[[153 107]
 [123 106]
 [113 143]]
->
[[153 107]
 [123 106]]

[[150 139 156]
 [150 140 146]]
->
[[150 139]
 [150 140]]

[[ 99 151]
 [125 125]
 [145 111]]
->
[[ 99 151]
 [125 125]]

[[136 121 101]
 [115 127 123]]
->
[[136 121]
 [115 127]]

[[152 120 124]
 [133 126 122]]
->
[[152 120]
 [133 126]]

[[129 102 125 124]
 [127 124 125 123]
 [122 144 130 130]
 [131 116 127 139]]
->
[[129 102]
 [127 124]]

[[107 137 140 119 121]
 [134 132 123 118 147]
 [115 138 111 148 126]
 [117 134 128 127 117]
 [143 113 135 145 129]]
->
[[107 137]
 [134 132]]

[[149 127 133 140]
 [123 132 126 104]
 [147 126 132 144]
 [152 128 133 129]]
->
[[149 127]
 [123 132]]

[[131 127 124 133 118]
 [110 146 142 127 111]
 [124 134 130 129 114]
 [108 124 120 128 107]
 [142 129 131 124 149]]
->
[[131 127]
 [110 146]]
---
[[133 128 152]
 [117 128 106]
 [149 126 107]
 [127 127 137]]
->
[[128 106]
 [126 107]]

[[108 157 127 132 102]
 [114 144 112 130 102]
 [119 112 141 123 127]]
->
[[144 112]
 [112 141]]

[[103 103 116]
 [142 120 139]
 [134 134 121]]
->
[[120 139]
 [134 121]]

[[109 124 146]
 [129 132 123]
 [105 149 132]
 [143 124 121]]
->
[[132 123]
 [149 132]]

[[114 122 106 148 126]
 [106 135 112 153 110]
 [148 124 152 103 144]
 [127 134 128 127 126]]
->
[[135 112]
 [124 152]]

[[113 140 113 102]
 [113 127 135 128]
 [113 140 106 113]]
->
[[127 135]
 [140 106]]

[[132 124 133 148 135]
 [132 127 143 137 133]
 [142 143 124 130 134]
 [134 123 123 141 152]
 [145 140 123 129 134]]
->
[[127 143]
 [143 124]]
